(in the rows, 128 means zero)
One turn moves every row onto another: examples first, then more rows asked:
Q54: [ 98 122  90 131 142 153 120 159 144 102 144 100 132 121 148 120 122 120
 122 115 152]
Q135: [135  93 117 157 129 139  85 113 128 100 112 170 149 104 128 117 106 118
 101 134 144]
Q672: [117 170 123 117 137 119 102  90 135 125 136  93 148 124 155 111 126 128
 116 103 162]
Q815: [108 115 120 144 131  85 102 102 136  87 109 143 151 118 109 130 127 119
 101 110 166]
Q44: [121 160 125 113 139 112 104  95 136 137 141  95 147 128 165 103 116 135
 120  99 152]
Q997: [108  97 139  83 123 145 109 119 133 142 137 104 132 131 136 103 143 118
  89 146 127]
Q338: [126 164 129  96 139 115 101 103 135 144 131 105 152 125 162 100 107 139
 122 101 153]
Q58: [107 137 100  91 144 163 109 172 141 110 117 122 144 112 134 122 109 127
 121 123 165]
Q862: [125 110 134 105 134  80 100 123 135 116  94 167 161 118 115 115  98 137
 109 110 157]
Q737: [117 124 127 116 132  89  96 112 135  96  92 161 158 113 102 128 116 126
 103 114 172]
Q419: [120 178 126 103 138 125  98  94 134 126 125 101 153 119 147 115 124 129
 115 106 170]
Q612: [ 99 137  93 114 142 163 111 161 141  96 128 109 138 113 133 129 124 117
 118 122 168]
Q302: [112  97 122 150 132  72 110 104 138 101 122 141 147 126 127 118 115 128
 107 102 147]
Q316: [137  95 119 150 129 142  83 117 126 103 107 176 151 104 125 117 103 120
 101 135 145]
Q915: [109 102 141  74 124 148 107 122 132 143 131 109 135 128 131 105 140 118
  89 148 131]
Q884: [139  92 120 147 130 138  84 120 127 108 109 177 151 105 129 113  99 124
 103 134 141]
Q602: [135  88 117 160 130 136  87 114 127 103 115 169 148 106 132 113 104 120
 102 131 139]
Q310: [107 108 140  76 123 152 106 118 131 135 127 108 134 126 125 110 147 114
  86 151 137]
Q406: [104  99 136  92 122 146 109 115 133 135 139 100 130 130 133 108 150 113
  87 146 131]
Q411: [122  93 129 126 134  70 108 117 138 119 114 154 154 126 131 108  98 138
 112 102 141]
Q66: [126 174 130  90 139 123  97 103 134 137 122 109 155 120 151 108 113 135
 118 106 165]
Q851: [105 111  96 117 145 146 120 169 144 119 143 108 134 124 158 109 106 131
 127 112 140]
Q234: [139  87 119 154 129 135  86 118 127 108 114 173 150 108 134 111  98 124
 104 132 137]
Q209: [103 107 136  87 122 151 107 114 133 131 133 101 132 127 126 113 153 111
  85 149 137]
Q430: [112 122 102  92 146 154 115 177 142 125 127 122 142 119 150 110  98 135
 128 117 148]

Q815 turns into Q411
Q209 turns into Q997
Where do these go?
Q54 turns into Q430
Q884 turns into Q135
Q66 turns into Q672

One turn moves every row onto another: examples first, then more rows asked:
Q828: [ 96 104 110 132 163 121 128 112 163 131 123 138 149]
Q888: [112 152 133 130 125 174 146 113 152 143 129 117 134]
Q999: [114 115 145 159 121 137 123 122 117 151  96 122 156]
Q766: [134 136 145 130 125 150 159 122 132 101  83 117 132]
Q195: [122 129 124 107 138 169 145 127 143  88 119  99 137]
Q309: [127  97 116 132 141 103 110 135 139 128 106 123 127]
Q992: [118 136 111 125 105 122 146 125 154 160 109 106 155]
Q423: [110 127 110 141 144 141 183 122 163 159 126 123 128]
Q838: [106  99  97 116 145 122 131 137 127 111 154 102 155]
Q436: [121 114 109 136 138  89 148 114 135 134  98  92 163]
Q473: [124 138 124 144 125 165 178 111 144 131 131  88 130]
Q773: [133 116 114 159 165 117 137 123 115 153 106 137 154]
Q122: [108 141  92 132 155 136 152 109 137  90 135  89 124]
Q770: [117 116 118 133 141 131 147 118 178 125 123  79 118]
Q174: [119 118 133 128 143 131 158 139 104 161 113 152 148]
Q341: [135 134 142 119 127 118 156 137 118  97 117 115 159]
Q511: [ 84  91 107 145 141 142 131 119 135 152 140 114 122]
Q687: [ 95 107 125 109 149 140 135 122 153 108 103 147 126]
Q353: [127 121  93  94 144 130 121 129 130 144 118 109 149]
Q391: [144 139 138 121 145 136 135 106 126  99 101 124 108]
Q158: [ 99 111 151 157 149 172 156 119 138 110 113 111 122]
Q578: [108 116 119 154 155 103 149 110 135 142 100 153 143]
Q118: [120 148 133 153 153 144 167 122 106 140 102 130 106]
Q872: [106 130 112 128 138  99 119 122 122 161 112 105 154]
Q938: [105 131 112 131 168 138 151 131 110 133 145  96 100]
Q293: [110 127 130 140 140 127 135 138  79 128 100 123 127]
Q380: [120 111 105 153 139 134 153 149  87 130 138 116 130]
Q652: [ 96 133 124 111 123 155 158 124 140 101 135  93 114]
Q56: [103 148 136 164 136 138 184 106 132 120 126 120 140]
Q762: [134 113 138 146 157 132 151 119 138  89  95 138 145]
Q303: [116 107 101 137 167 142 157 128 146 114 157 108 115]
Q558: [ 93 126  89 132 163 150 146  99 148 144 111 136 126]
Q892: [115 132 102 130 151 138 154 165 148 128 145 106 117]
Q291: [111 153 161 133 149 139 171 113 124 131 103 110 115]
Q784: [ 85  95 114 139 157 134 151 142 147 120 112 139 161]
Q350: [123 139 124 124 127 127 117 111 104 115 110  92 161]
Q855: [108 117 125 149 141 130 146  98  77 134 117 110 132]
Q346: [117 151 133 144 136 143 151  95 147 142 117  82 161]
Q476: [101 115  89 137 129 140 167 123 165 135 127 133 115]
Q381: [130 133 151 127 157 131 126 120 102 116 105 102 159]
Q45: [118  98  79 134 132 127 125 128 138 127 133 118 161]
Q683: [141 130 145 154 139 129 140 147 116 119 112  83 117]

Q291 turns into Q381
Q391 turns into Q855
Q293 turns into Q872
Where do these go?
Q346 turns into Q762
Q122 turns into Q56
Q999 turns into Q309
Q350 turns into Q578

One turn moves every row onto another: examples first, then more rows asked:
Q201: [133 113 133 119 126 132 159 111  75 114 117 105 170 139 141 143 101 163
 132  95  95 125  79 160 123 136 127 151 100  82 127 150 130 128 137 141
 113 127 122]
Q860: [113 127 113 141 112 120 149 127 126 124 109 134 130 141 138 138  68 133
 100 103  69 117 145 154 125 134 129  91  94 120 128 122 143  94 106 140
  95 114 129]
Q575: [115 137 108 115 109 103 122 125 129 138  94 112 137 128 158 141 156 158
 110 124 122 172 128 121 151 120 164 119 138 129 104 127 119 107 112 143
 105 145 126]
Q217: [140  99 153 121 143 126 102  97 128 133  81 143 161 137 147 147 134 175
 130 128  90 153 118 114 112 113 142 127 138 114 120 107 113 117 122 127
 120 140 120]
Q491: [140 149 127 126  97 133 141 126 116 126 113 126 130 138 143 157  69 142
 118 103  64 122 126 128 119 132 111 110  82 116 134 119 126  89  83 141
 124  95 126]
Q215: [132 117 152 156 140 123 162 141 108 110 141 131 152  75 167 130 135 141
 114 101  76 114 138 133 113 103 138 125  98 122 124 112 137 138 154 124
 125 106 146]
Q684: [146 141 149 144 140 134 180 132 120 122 144 119 158  81 166 150 133 134
 116  89  78 115 152 132 103  87 136 135 113 118 132 116 112 126 138 130
 126 116 145]
Q369: [148 123 126 134 101 122 144 134 124 122 122 133 116  82 118 160  97 123
 135  82  94 147 115 141 153 122 127 126 102 135 118 127  92 147  94 132
 144  89 116]
Q656: [146 129  97 145 114 134 131 135 109 118 117 130 109  90 129 168 104 114
 136  83 122 124 112 149 142 116 127 126 123 119 110 131  87 148  99 123
 146 125 123]
Q811: [147 113 164 122 143 128 102  98 131 133  82 147 158 143 148 144 140 166
 134 127  89 162 110 118 127 107 129 128 133 122 124 116 121 111 122 128
 118 142 128]
Q468: [123 146 138 140 103 128 151 137 132 119 118 127 125 144 137 139  65 137
 109  84  57 123 131 133 121 140  96 111 115 117 137 122 119  94 102 135
 104 106 133]
Q319: [128 123 152 155 112 119 177 125 112 103 143 130 164  90 161 148 114 131
 117  96  77 115 163 129 104 104 137 142 119 119 146 106 115 138 134 118
 123 102 147]
Q358: [117 123 143 146 130 123 172 122 112 114 147 128 168  88 175 142 113 133
 112 107  69 128 151 153 107  98 131 141 116 126 135 100 133 138 133 126
 137  91 151]
Q848: [128 111 120 151 104 140 108 125 115 140 100 131 144 122 151 145 156 164
 107 109  95 162 123 128 143 115 157 120 141 158  97 132 140  85 109 127
  87 115 129]
Q951: [114 141 113 120 117  92 129 119 133 132 100 105 145 130 153 139 145 155
 117 129 133 185 126 136 142 119 164 115 141 117 112 124 115 108 106 145
 104 140 129]
Q321: [130 144 117 129 112 131 148 140 119 132 119 125 147 138 163 161  74 137
 125  99  54 114 135 127 131 123 107  96 119 107 155 124 130 106 114 170
  97 117 137]
Q191: [122 137 135 143 108 131 147 127 132 136 123 119 135 142 143 134  76 135
 121  88  66 115 132 143 123 136 101  85 120 125 141 118 140  94  95 150
 111  98 117]
Q501: [118 143 109 126 104 100 122 121 124 129 102 115 139 137 163 144 159 164
 119 125 128 180 123 136 138 114 163 125 141 125 118 116 124 103 106 146
 107 144 126]
Q299: [121 127 110 158 103 131 174 123 119 119 145 127 117 118 173 129 113 147
 109 124 124 153 138 116 134 136  97 121 145  89 120 164 134 136 133 140
  99 105 106]
Q674: [143 128 109 154 110 149 174 110 129 134 147 126 120 108 163 133 112 148
 109 105 114 137 138 122 138 139  90 128 165  88 108 162 134 120 120 113
 117 114 111]
Q245: [130 113 116 152 100 129 169 123 128 124 142 115 116 120 193 134 104 138
 112 118 129 140 127 128 150 154  94 125 151  92 114 132 133 145 121 111
 121 106 116]
Q314: [138 119 104 164 108 111 165 110 121 130 137 126 137 114 186 121 106 146
  98 105  90 132 145 135 140 135  82 136 162  82 107 132 121 149 122 126
 114 109 124]
Q39: [125 113 108 148 110 111 122 125 104 113 106 142 109  97 138 160 101 122
 127  87 109 141 108 153 132 110 116 124 111 115 123 126  77 167 112 138
 136 113 107]
Q18: [152 139 108 116 115 144 173 114  70 124 124 103 172 137 146 161 101 147
 133  93 108 125 100 160 121 124 135 165 106  93 128 145 126 115 126 124
 119 139 126]
Q21: [133 148 116 126 109 133 173 128  72 105 124 107 165 152 153 159 108 145
 141  98  97 116  90 140 106 133 138 141 107  77 133 134 133 127 132 118
 124 124 130]
Q856: [135 119 147 164 129 139 105 116 124 114  97 125 170 126 141 130 139 176
 104 138 101 157 120 137 134 129 135 131 134 139  89 129 136 109 109 135
 112 120 168]
Q785: [136 125 124 138 143 110 168 127  90 103 146 129 172  96 158 156 123 118
 120  92  77 124 160 157 106  93 139 121 123 131 122 133 124 139 134 129
 113  97 147]
Q184: [128 116 111 156 108 138 105 132 121 134 110 137 139 128 141 152 153 169
 117 117 106 172 123 136 145 114 161 118 140 153 107 122 144  89 106 131
  96 112 134]
Q723: [127 125 104 140 112 121 139 138 106 111 124 134 123 100 109 164  97 115
 145  74 105 143 112 148 148 122 135 126 115 111 123 132  93 156 111 106
 141  97 123]
Q939: [137 111 152 117 137 133 107  93 119 138  78 145 163 136 149 150 145 164
 132 129  88 155 112 104 122 101 142 129 137 124 122 126 111 118 122 135
 115 141 123]
Q716: [144 122  93 118 135 127 163 140  63 108 123 106 154 136 167 152 108 147
 134 105  96 126 100 141 139 149 122 143 111  95 123 136 135 128 143 122
 137 144 135]
Q218: [134 132 151 130 107 107 119  90 128 124  86 136 164 131 160 140 160 139
 136 116 111 189 129 146 137  96 139 138 132 128 131 137 118 128 109 138
 108 142 125]
Q850: [135 115 112 136 120 122 131 139 101 116 120 130 123 116 124 157 100 115
 150  77 117 144 123 163 137 116 122 138 116 124 111 132  98 160 107 123
 148  91 103]
Q824: [147 142 118 113 110 130 184 114  84 123 115 107 148 149 161 154 104 149
 128 112  91 129  77 143 121 143 129 136 101  82 108 136 141 114 119 119
 138 117 111]
Q528: [131 117 143 156 130 133 102 103 118 126  89 125 174 126 145 135 142 174
  95 138  95 147 119 123 137 120 136 130 134 137  89 122 126 107 114 131
 116 128 166]
Q335: [140 112 144 162 136 135 106 108 127 121  95 136 165 135 142 141 144 175
 100 142 104 153 120 136 139 123 137 123 141 136  90 117 139 107 119 122
 118 124 159]
Q441: [131 112 111 152 102 136 112 136 115 136 105 137 134 119 156 147 150 162
 115 114  98 175 117 133 133 119 162 114 144 158 109 116 143  85 116 125
  92 121 118]
Q337: [142 129 121 111 124 146 173 131  80 112 129 102 170 154 160 164 110 157
 139 102 102 125  87 148 112 141 131 133 100 101 139 126 130 140 136 138
 132 125 126]
Q460: [144 124 135 149  88 124 195 107 120 117 140 117 131 111 181 146 114 155
  97 123 112 130 131 127 124 147 107 141 155  95  94 140 132 127 125 127
 123  98 105]
Q454: [129 123 122 162  97 130 186 124 123 113 137 123 120 115 168 142 107 141
 105 105 108 140 117 129 141 155  97 125 166  93 106 143 128 139 139 104
 118 110 114]
Q124: [132 138 134 126 105 115 119  95 119 129  75 136 165 133 160 139 161 133
 128 118 107 188 127 136 137  98 139 136 126 131 114 153 117 136 108 133
 106 140 125]
Q705: [145  95 111 148 127 130 135 137 109 114 116 128 113 112 128 151 106 121
 154  60  88 126 114 149 155 128 116 120 133 121 117 147  96 150  94 139
 124 108 117]
Q304: [142 117 152 151 117 121 184 111 113 109 143 124 161  74 154 157 129 127
 124 114  92 124 156 128 120 103 147 128 112 121 122 123 123 142 125 120
 146  85 133]
Q130: [138 136 149 140 103 120 113 100 122 125  77 137 167 131 168 142 158 135
 143 117 104 193 122 141 131  95 132 132 123 121 128 146 123 134 113 133
 107 134 120]
Q825: [132 145 123 143 109 141 155 115 141 136 103 127 137 131 147 151  68 130
  99  94  56 115 145 151 131 130 105 107 110 115 132 122 128  91  99 137
 117 131 138]

Q319 turns into Q468
Q848 turns into Q575
Where do these go?
Q850 turns into Q337
Q491 turns into Q460
Q825 turns into Q674
Q217 turns into Q856
Q716 turns into Q785
Q215 turns into Q860
Q501 turns into Q218

